128 stands for zero in the data rows.
Every row has a hidden score. In each pair, how much higher is the second row's than the first's? 20 means about the same, 40 much higher and 0 much lower. The score is a weighted sum of the row's numbers plus the product of two more (or one squared), each taken from its middle value.
[123 143 146 143 147 118 123 119 118 124]
[135 140 112 146 103 132 134 157 131 141] -> 16
[122 151 133 146 126 134 123 131 106 135]
[160 131 147 94 182 111 140 123 100 104] -> 24
[126 136 125 136 119 138 135 136 131 138]
[126 129 129 146 122 123 130 132 136 127] -> 22
[107 133 144 136 115 128 124 132 121 135]
[126 140 141 133 130 144 131 131 130 132] -> 21
[126 153 147 123 142 116 131 119 93 127]
[131 135 120 147 111 135 125 165 132 138] -> 22
[130 133 150 117 131 143 115 131 110 124]
[124 150 141 148 123 134 151 102 122 148] -> 20
[69 108 116 112 116 197 78 112 118 113]
[134 145 122 135 124 117 115 98 123 117] -> 19
[126 131 139 135 117 135 129 139 138 143]
[121 136 133 136 113 136 119 154 110 135] -> 24
[117 140 161 157 143 126 116 73 144 127]
[137 139 117 139 115 140 124 162 111 132] -> 16
[108 125 149 102 128 139 122 163 93 126]
[130 130 109 131 90 124 135 168 154 161] -> 13
[138 171 151 110 93 64 177 152 52 138]
[97 106 115 107 118 229 82 80 115 107] -> 29
[130 142 124 149 108 134 134 142 143 146]
[110 128 140 121 104 135 123 130 127 150] -> 16
[153 72 162 107 228 83 164 85 89 106]
[115 132 135 121 117 126 128 144 115 129] -> 16
[200 106 75 71 196 137 146 115 160 137]
[116 136 142 122 134 129 100 114 122 117] -> 25
[133 127 117 117 99 136 129 168 127 140]
[132 141 162 130 131 136 118 127 128 128] -> 18
[130 114 129 127 109 140 126 150 135 123]
[158 126 73 136 117 153 127 64 200 153] -> 17
[124 124 154 67 140 40 166 121 94 84]
[122 138 141 146 135 129 131 120 116 118] -> 6
[128 138 129 127 126 128 127 151 121 131]
[141 142 126 147 118 129 134 154 125 130] -> 21
[132 145 123 140 122 131 118 133 129 132]
[122 127 131 146 137 121 123 130 115 139] -> 17
[141 132 119 146 107 140 138 140 160 148]
[119 138 159 136 134 123 134 101 113 128] -> 22
[131 133 133 144 122 131 138 117 143 138]
[119 137 128 129 127 117 126 139 102 132] -> 18
[117 129 141 121 121 123 116 146 119 118]
[119 125 155 138 137 133 111 123 138 133] -> 17
[170 76 79 76 112 142 137 95 205 100]
[166 76 41 69 116 146 139 87 207 105] -> 16
[144 138 128 122 110 135 108 144 124 133]
[133 149 127 132 127 127 131 143 124 122] -> 14
[155 87 128 65 205 116 152 121 130 86]
[131 133 113 136 102 138 132 169 112 148] -> 20
[166 41 64 92 187 97 171 116 181 84]
[115 136 145 146 140 117 113 116 126 113] -> 21
[135 156 133 156 127 128 133 127 136 148]
[119 139 136 155 118 126 117 128 141 129] -> 19
[124 137 139 116 115 135 116 145 122 147]
[143 132 72 162 106 123 145 188 150 170] -> 17
[125 142 136 137 131 130 125 124 128 117]
[181 69 64 101 144 152 118 140 193 126] -> 24
[126 136 129 144 115 124 123 139 124 131]
[140 140 106 152 100 142 133 151 139 158] -> 17
[127 137 119 150 126 131 138 125 122 132]
[129 142 125 150 122 136 132 132 135 141] -> 21
[110 133 162 136 142 122 123 94 116 127]
[119 136 147 123 121 134 118 130 135 128] -> 19
[101 137 86 134 136 116 96 157 112 96]
[143 144 108 132 110 128 136 148 128 125] -> 16
[68 106 114 111 125 195 72 98 127 114]
[131 111 109 159 143 100 131 151 147 136] -> 25
[133 143 108 126 104 145 123 164 124 145]
[114 136 147 148 121 124 125 139 127 125] -> 19
[108 124 132 153 147 107 127 136 159 199]
[121 125 152 132 118 130 124 109 125 130] -> 6
[116 129 149 122 119 130 130 129 109 127]
[116 126 140 146 121 119 127 114 141 124] -> 24
[104 148 149 133 138 122 131 114 107 141]
[132 135 127 135 120 133 130 153 130 133] -> 18
[134 134 142 133 124 136 120 142 136 138]
[131 143 126 147 115 128 126 147 134 136] -> 20
[130 143 126 135 115 124 128 143 112 133]
[120 136 143 137 131 119 112 128 126 112] -> 24
[139 129 115 142 110 132 131 161 129 137]
[152 60 82 48 134 112 160 120 192 55] -> 20
[124 128 118 132 112 128 98 165 127 119]
[105 145 164 137 153 122 127 109 123 131] -> 17
[136 126 136 138 119 118 130 140 136 138]
[116 147 152 140 138 131 124 106 100 130] -> 19
[114 132 117 126 99 139 139 164 114 146]
[114 138 132 141 133 116 130 121 123 127] -> 27
[132 167 154 126 112 48 199 128 41 137]
[137 105 103 162 140 121 126 145 160 127] -> 7
[117 143 149 148 127 124 124 129 131 126]
[132 134 132 130 103 126 124 136 119 138] -> 16
[137 114 132 130 134 130 131 137 124 123]
[121 133 133 132 112 139 122 162 122 148] -> 22
[142 128 121 120 113 147 119 149 102 137]
[125 138 130 129 128 125 119 136 119 130] -> 12
[114 144 162 153 151 118 110 73 125 124]
[166 111 100 105 126 173 155 53 177 141] -> 4
[117 137 148 142 130 121 133 100 127 140]
[125 135 123 144 129 122 122 122 131 126] -> 18
[119 143 138 159 119 127 137 104 123 136]
[114 142 170 111 145 130 114 103 102 130] -> 17
[129 133 142 122 113 138 124 141 115 133]
[124 136 132 146 116 131 127 129 143 140] -> 18
[114 132 152 149 138 128 117 113 122 117]
[118 142 135 147 113 119 143 108 127 130] -> 23
[123 136 135 141 128 134 124 135 137 126]
[123 136 151 142 133 129 133 104 121 142] -> 17
[120 139 143 133 118 125 116 128 135 144]
[150 140 133 99 95 55 181 152 103 145] -> 22
[132 120 127 126 108 137 140 150 140 141]
[119 127 141 142 135 125 131 110 127 116] -> 24
[116 144 155 143 137 118 129 100 117 122]
[185 71 70 105 234 115 144 202 122 130] -> 20
[129 133 137 137 128 145 144 135 131 129]
[185 62 86 93 228 107 141 89 134 116] -> 15
[125 140 142 140 134 124 121 123 128 140]
[118 130 142 139 122 113 128 100 143 135] -> 24
[120 140 157 135 138 121 128 108 121 124]
[132 142 143 137 137 120 113 142 117 119] -> 22
[117 136 158 130 117 130 121 126 100 136]
[113 131 148 106 121 132 115 154 84 132] -> 27
[96 146 158 148 134 116 124 102 125 140]
[127 129 143 126 121 139 109 126 128 131] -> 11
[129 131 153 115 120 146 123 153 110 132]
[119 132 144 116 124 141 115 131 101 117] -> 16
[124 127 145 124 125 129 128 133 122 134]
[121 142 127 146 107 116 110 155 139 138] -> 25
[128 143 128 136 119 122 129 151 120 133]
[121 139 139 131 119 138 122 141 114 137] -> 18
[124 137 129 135 119 132 144 153 113 134]
[128 133 133 137 118 127 122 144 132 126] -> 24
[123 134 119 147 121 122 127 134 134 128]
[117 129 136 122 119 124 110 128 125 133] -> 18
[154 137 120 144 107 140 127 172 139 148]
[111 148 149 137 138 139 121 130 114 146] -> 12
[127 143 135 138 141 127 89 135 107 130]
[127 175 171 80 99 84 171 118 60 157] -> 14
[113 144 140 141 119 123 121 137 98 132]
[131 135 131 135 116 129 121 153 109 134] -> 24
[125 130 116 125 102 128 123 161 121 141]
[123 136 143 138 132 129 116 121 117 122] -> 19
[129 136 139 129 122 147 124 133 126 139]
[109 141 148 140 132 144 118 127 118 134] -> 20
